128 stands for zero in the data rows.
Here are some numbered points:
[139 204 134 225 179 166 158 116 165 141 107  88 171 112 225 131 155 217
 158 149 161 163 161 118 175 160 245 255 137 100 244 143] 0
[ 97 148  95  75 101  73 122 127  92 101 102  85 118 100 137 124 100 116
 109 130 124  83  94 109 149  92  90  85 123 126 111 125] 1
[152 108 101 102 153 101  82 117 178 113  87 168 116  93 128 120 183 128
 122 117 105 100 179  92  92 116  93  50 109 136 108  83] 2
[ 73  84 123 169 102 141  70 108 125 137 128 130 153 105 115 125  63 106
 104  76 115 133  99  79  70 119 140  59 188 137 158  83] 3
[109 190 132 137 131 240  64 220 148 144 124 125 106 255  68 145 151 155
 139 144 126 123 114 255 254 127 115 255 101  73 153 164] 4
[117 200 148 143 143 240  97 223 144 153 116 112  99 255  71 145 140 164
 145 151 124 122 114 255 255 135 116 255 101  72 139 179] 5
[168 108  96 104  92 179 130 155 168  83 152 111 114 164 165 133 121 100
 121 118 117 172 153 183  73 188 114  52  77  79  96 103] 6
[ 58  98 105 165 104 134  98 122 108 129 133 116 154  79 125 125  71  96
 107  56 107 125 100  83  96  78 153 117 183 120 172  85] 7
[ 87 131 114 198  99  91 131 105 147 141 153  86 149 132 189 120  72  97
 109  96 150 185 115  57 126 111 151  64 238 207 114  98] 8
[142  54  86 255 255  95  82 184 109 122 255 233 173 218  69 125 166  98
 133  81 105 127 140 169 177 155 180  99 139 153 210 115] 9
[153  59 191  96 124 194 122  89 138 189 246 226 135  89  55 136 197 131
 179 158 108 111  93  76  63 211 123  89 124 118 125  88] 10
[177 102  94 104 135  90  64 127 166 101  99 155 113  92 123 123 206 152
 130 150 130  86 180 120  93 145  92  46  96 146  80 102] 11
[163 231 138 103  96  95 159 167 125 117  78 101 112 168 173 133 151 116
 103 210 139 109 139 181 240  97 111 162 100 142  90 192] 12
[212 112 172  74 255 108 161 106 142 113  96 103 128  76 123 119 179  93
 133 180 147 135 191  83 109  77 101  61 117 147  87 135] 13
[ 75  74 119 173  81 154  65 112 129 148 121 133 152 100 101 127  62 107
 104  78 115 125  98  66  68 111 139  50 186 145 159  83] 14
[122 154 121 137 108  91 205 122 110  53 159  92 139  84 170 123 100 109
 116 144 154 153 102  68 133 101 127 107 192 144 124 138] 15
[103  94  92  75  84 108 165 112 102  91  71 174 106 125 152 137 122 102
 104  77 141 172 119 192  51  79 132  59  81 103  93 145] 16
[127 129 101 148 113 148  80  95  94  92 100  92 156 105 131 124  91 174
 127 137 119 103 103  94 113  82 179 208  99 175 190 137] 17
[189 224 148 170 135  91 254 129 109 108 172  94 147  79 210 128 129 140
 143 169 161 150 131  84 167  98 168 171 189 155 186 176] 18
Which five points above are nearest to each new point? Their numbers follow each, smallest number first.
[102 183 134  76  68 123  58 131 108 165  45  79 132  72 182 125  89 108
 137 129 127 131 126 142 186 139 116 128 136 202 121 118] : 1 7 12 15 17
[ 81  74 122 121  85 101 114 112  91 131 140 179 119 124 105 135 154 116
 118  94 117 138 108 169  69 154 106 117 112 106 124 135] : 1 2 3 7 16
[193 151 185 151  80 102 209 109 192 241  74 100 118 159 125 119 128 135
 128 188 134 111 155  82 153 125  97 217 154 136  95 183] : 1 12 15 17 18
[ 77  89 122 102 199 187 131 103 110 143 110 140 115 146 141 132 125 115
 112  92 108 176 152 147  46 224 135 138  96 116  83  90] : 2 3 6 11 16
[139 149 160 135 109 153 210 139 119  70 166  90 140 114 131 131 112 123
 143 155 156 145 105 106 150 113 118 127 177 128 119 144] : 1 8 15 17 18
[ 93 117 125 190 102  88 144 105 141 137 150 103 147 134 169 121  72  99
 110 100 150 176 119  59 122 114 141  74 227 194 113 105] : 3 7 8 14 15
[138  76  86 255 231  97  81 173 110 111 225 208 170 195  89 125 156 102
 127  97 107 133 138 156 177 142 175 102 136 157 199 117] : 2 3 7 9 14
[173 167 215 110 180 121 255 166 136 193  93 123 104 151 108 133 123 172
 160 165 130  88 125 119 169 190 103 142  74 104 126 190] : 1 12 13 15 18
[128 124 157 136 122 135 217 118 116  72 159  84 143  82 132 127  98 116
 140 146 156 142 107  67 116 121 120  97 174 139 109 131] : 1 7 8 15 18
